Each path below is one point turned by a fixed rotation once a step. After each direction that follows a path, write how fast that rotation turns it, in degrees per step (0 if it stays still).
Each turn is a multiple of 5 degrees from 10 to 175, or 0.
Each row of a path follows its step; steps can be skipped.
path 1
step 1: [ 17  -6  16  -5  28 -21  13  -2  14  13 -26  11 -16  -7 -14  27  21  31
 -10 -10 -26  29  32  -2   4  40  -1  -7  -4  10 -17   2  14 -19 -14  17
 -32  -8   4  22  10  43  -4  -4 -41 -12 -23 -13   0  -4]
step 5: [  8  10  22  16  19 -14   4  11  -1  11 -27  34   8  -3 -11   5  -3  25
 -39  -9 -30  15  22 -11  38  22 -23   9  -1   2 -35 -23   5 -20 -38  18
  -5  17   4  16   6  17  33  -5  -8  16 -18   8 -34 -13]
step 6: [  3 -12  -7 -21   6 -15  -9   1 -19   3   3  27 -15   4 -10  19  -3  17
 -50 -23  12  11  30  -3  28  13 -32  10  -8  -1 -43  -2 -12  -8 -38   9
 -38   9  19  39   4  10 -26   5 -25   0 -20   9  -1  -6]
step 8: [ 14  -9   0 -26   4   8  12  -5  17 -29 -17   3  29 -24 -26  13  33  15
 -12  32 -19 -30   6   2  -7   9  -5  -8  -1 -20 -31 -28  18 -12 -18  44
  30   3   2  29  38   9  11  -3  -2 -23  -9  -8   6  14]
step 10: [ -9  -2 -15 -15   6  -3  14  -6  -1  -7  -8 -20  -7 -17   7  10  13   0
 -18  -9  -4  37  11  -2  27  19 -22  15   5  27 -32   7   7 -21 -62   7
 -34   2   9  39  11  -7  19   5   2  45 -20  -6 -14  -3]
step 11: [ -8 -16  -7 -27 -21  16  -6   1 -17 -19  -1   9  -3 -15   5  16  44   2
 -49   1  15  26  11  10 -20   3   4  25 -15  17 -21   6  14 -23 -40  12
 -35  22  10  33  14   3 -14  11   8  -6   1 -25 -24   3]
step 12: [  0  -2 -14 -14 -13 -22   7  33  -2  -5  -8  24  25 -24   2  23  50  14
 -39  18   6   0   6  -4  -5  11  14   8 -36 -21   0 -15  26 -12  -1  34
   4  20 -11  19  34  19  -7   4  -4 -12  -6 -36 -22  -7]
step 13: [ 12  -1   5 -40  24 -42   4  32   0 -15 -11  -4  14  -5 -22  14  26  18
 -25  19 -12  -9   8 -20  55   9   3 -19 -21  -5 -16 -20  25  -2  -6  22
   5  -2 -22  18  19  31  24  -2  -9  15  -7 -11  -5  -2]
step 14: [ -4 -13  -7 -40  28 -33   1 -24 -13 -39   0 -10   6   0  -6  21  13  16
 -13 -12  -9  15  21  -9  52  -6   0  -1   9  28 -46 -12  32 -13 -16   7
  -7 -12   3  17 -12   8 -18  -7 -10  31 -14  -1  -7  -8]
step 16: [-19 -10   7  -5   0  -1  17 -17   8  13 -13  24  -1 -14 -25  10  37  31
 -33 -22  -1  11   3  18 -18  15  22   0 -22  21 -19 -11   6 -22 -17  38
  15  21 -13  36  46   6   9  14 -21 -23  21 -17  -6   9]
step 17: [ 10   5  -2 -12  19 -32  22   8   7  33  -7  22   7  10 -17  -1  43  25
   9   6 -23  18  20   3  26  27   4  -6 -23   4 -10  -7  24  -8 -22  19
  -3  36  -5  16  51  27 -11   4 -27   6 -19 -14  10  11]
[  5   1   1  -2   6   3  -4   5   4   2   2  -1  -7   0  12  -1  12   0
  -7   4  -4   0   0   0   2  -3   1  -5 -10 -12   8   1   0   3  -1   3
   0   6   7   1  -1   2  -7   2  -9  -3   4   1  16  -5]	70
[ -4   5  -5  -4  -4  -1  -6  -1   2   4   7   3   1   7   3  -1   1   0
  -6  -5   1   0   8   0 -14   5 -11   0  -9   2   4   0   4  -1  -3  11
   2  -9  -8  -1  -7  -2  -2   8   2   1   4   1   1  15]	80
[ -5  -1  -2  -2  -3  -3  -8  -3   5   9  -2  11  10  -8  -5 -11   6  -2
  -3   1   0  -9  -7   0  -3  -1   1  -3   7   0   5   1   8   8   4  -1
  -1   3   3  10   4  -1   1  -7   3   0   9  -9   2   3]	85
[-15  -2   5  -9   0  -1   2  -2   1  -5 -10  -1  -2  -2   0  -7   2   1
   4   5  -8   6  -4  14   3   2   0   1 -11   3   3   0  -3   4   1   0
  -7  -1   0   2  -6   6   9  -6   2  -3   0  10   1   7]	120
[ -7   4 -14   6  -1  -9   8  -3   0   3  -2   6  10  -3  12   3   2   1
  10  -2  -1   6   2   5   1   1  -1   7  -3  -4   2  -1   2   2   8   1
   1   0   4  -4  -2  -2 -14  -4  -2   5  -9  -2  -3  -3]	140
[  1   1  -9   1   2  -4  -9   2   4  -7  -3   3  -3  -4  -8   3  -3  -3
   5   0  -6  -8   0   8  -1  -2 -12  11   4 -11   4  -8  -9  -4 -13  -5
  -3   5   0  -4   3  -7   0   0   2  -1   0  -1   2   3]	25
[  3  -3  -4  -3  -6  13   4   6  -1   3  -1  -6  12  -4   9  -3   0  -3
  -9   7   2  -6   2  -2   0  -1 -10   1   4  -5  -9   1 -12   4   1   8
  -3   0   7   5  -4  -1   4  -4   4   2  -8   4  -2   3]	20
[ -6   1  -4  -2  12   7   8  -7   5  -9  -3  -2   5   1   6  -1   1   2
  -3  -3  -6   4   1  -2   2   0   1  -3  11   4   4  -6  -2  -1  -3   2
  12  -3   1   0  -3 -11   2   3   8   8  13   3   5  -4]	65
path 2
step 0: [ 17  11 -13  23 -23  52   6  -2 -37  -3 -20 -15  -2 -21  14 -11 -14  -4
  -4  30 -17  22  29  27  -3 -17   4 -43  -8  -5  45   6   3   5 -23   6
 -15 -11  -6   7  21 -14 -10  -9  19   6  26  -2  -7 -23]
step 2: [ 17  -5  20   4   7  10  30  28   3  15  -8   7  13 -27  13  -3 -41  -4
  20  20   8 -16  -5  15  17 -12  11  -2 -31 -25 -23  15  48  -8   2  14
  21 -31 -12 -10   9  32   2 -20 -18  -4  21 -21 -11 -37]
step 3: [ -8  -2 -26  11   0 -12  -4  -1  -3  -9 -23  -5  11  12  -9  -3 -22   8
 -10 -22   1 -24  -6   1  -6 -33 -43 -16  21  41 -23 -18  11 -24 -10  15
  -2 -26   3 -20  11  10  14 -64 -24 -20   5  28   6  10]
step 4: [  3   3 -15   3  -5  14 -11  13   2  14  28  -3 -10 -22  50  -8  18 -13
 -23   0  10  12  -7   7   8   2   0 -20   0 -11  -7  24   9 -27   9 -19
   3 -20  36  38  -4  27 -11 -61  36   6  10  14 -19  -7]
step 5: [ 57 -13 -25  12  -1  40  -5 -42   2   6 -45   4   2  22  16 -26  -1  15
 -11 -16 -11 -14 -23   9  -5   3 -27   0  28  -4  26  -1   7   4 -18 -13
  -6 -14 -22  36  10  14  -7  -2 -12  18   1   7  -9   1]
step 7: [ 40  10 -21  29  28 -37   5  -4  19   3 -24   6 -14   9  -5  -6  -9 -15
  45  -6   9  12  15   2 -15   2 -11 -16 -23   6   7 -16   1 -16  20 -19
  -4 -39 -33  -9  22  -1   4 -24 -19   1  28 -29 -23 -14]
step 8: [ 17  -3 -15  15 -25  -7  -8  20   9   8 -14  -3 -23  14 -21  25 -10 -14
  -6  13   3  40  11 -12  24 -26  -2 -41   4  -2 -32  -1  12   6 -33   4
 -16 -49  10   3 -24   1  15 -29  16 -12 -32  18  24 -12]
step 11: [ 20   6 -11  17 -31  14 -20  -5 -45   1   2   5  12 -26 -21   8 -35   6
  -7  -9   4  -8  23  16 -23 -11 -21  -7 -24   8  10   6  -7 -24  18 -49
  40 -23   8 -18  12  -9 -32  -5 -16  17  16  15   1 -24]
step 12: [-14   7  16   5  -7   2   2  -2  -9   4 -33   2 -39 -13 -13  27  -5  38
  30 -17  11  17   3  21   9  14 -11 -24 -20   4  -3   1   7 -14  -2  11
 -59 -32   0  20   4  20  -6 -28  -2  23  48   5  -6  -6]
step 14: [  4  25  18  12 -24  10  -4  14  36 -20 -16  39  -6  -6  15 -33  -6   4
  -4 -26  15 -27  -6 -10  33  22  -4  21  25 -12 -21 -11   2  -4  -4   6
   3 -15 -11   3   7   6   8 -56 -17  -8  26  15  28 -21]
step 17: [ 38 -10  21  15  15  34  -9   6   4   4  -6   8  -3  31  20  26  52  15
   7  22  28   7  14  35  -3  -5   8  -7 -13   3   7   6   6 -21  -3  -2
  -3 -55  20  26  10  10   4  10   1  31   7   1  -2 -25]
[  1   4  -1   0   0   2  -8 -11 -11  -6   3   3  -6  -1   1   1   2   7
   4  -5   3  -3   2  10  -2   2   4  -5  -2   2   0  -1  -9   2 -11  -5
  -2   3  -2   9  -1  -2  -3   8  -1   8   1  -2 -15  -7]	60
[  1   0   8   7  10   5   8   0   1   6 -15  -6   0  -5   2   1   8  -4
   9   2  -4  -2  11  -3   5   8  -3   0   4  -1  -3   7   1   0   1   3
   1   3   4   9   4   0   8   1  -3   4   9  -7  -6  -1]	145
[ -3   8  -3  -2  -1   4   6   3  -2  -4  -8  -6  -4  -2  -5   6  -1  -7
   0  -2   6  11   3  -3  -3   3  -1  -7  -5  14   0  -4   1   2   1  -8
  -2   5   3  -1   3   1 -11 -11  10  -1  -5   0  -8   5]	90
[  9  -2   4   5   2   6   8  -9   5  -5   2  -4  -4 -12  -2  -2  -9   0
  -3   0   5  -3  -1   2   9   1   0  11   1  -2   2  -3  -1   5   2   0
   9   6  -6   4  -5  -7 -15   1  -5  -4  -1  -3   3   5]	80
[  7  -7   6  -5  -3  -6   0   2   2   0  -2   7  -1  -4 -13   1   9   8
  -5   2   6   3  -1   7   6  -8  -2 -11  -2   2   2  -2   4  12  11   0
   3   4  -7  -3   3  -3   6  -1   3   3   6  -6  -4  -1]	65
[  5   5  -2  -3   2   1  -2  -5  -2   3   1  -2  -2  -3   4 -17   4  -2
   1  -1   2  -6  -2  -5   6   5   2 -16  -4   0   0  -7  -8   8   0   5
   6   5  11  -2  -6   5   4  -6  -2  -1  -3   6   7   3]	70
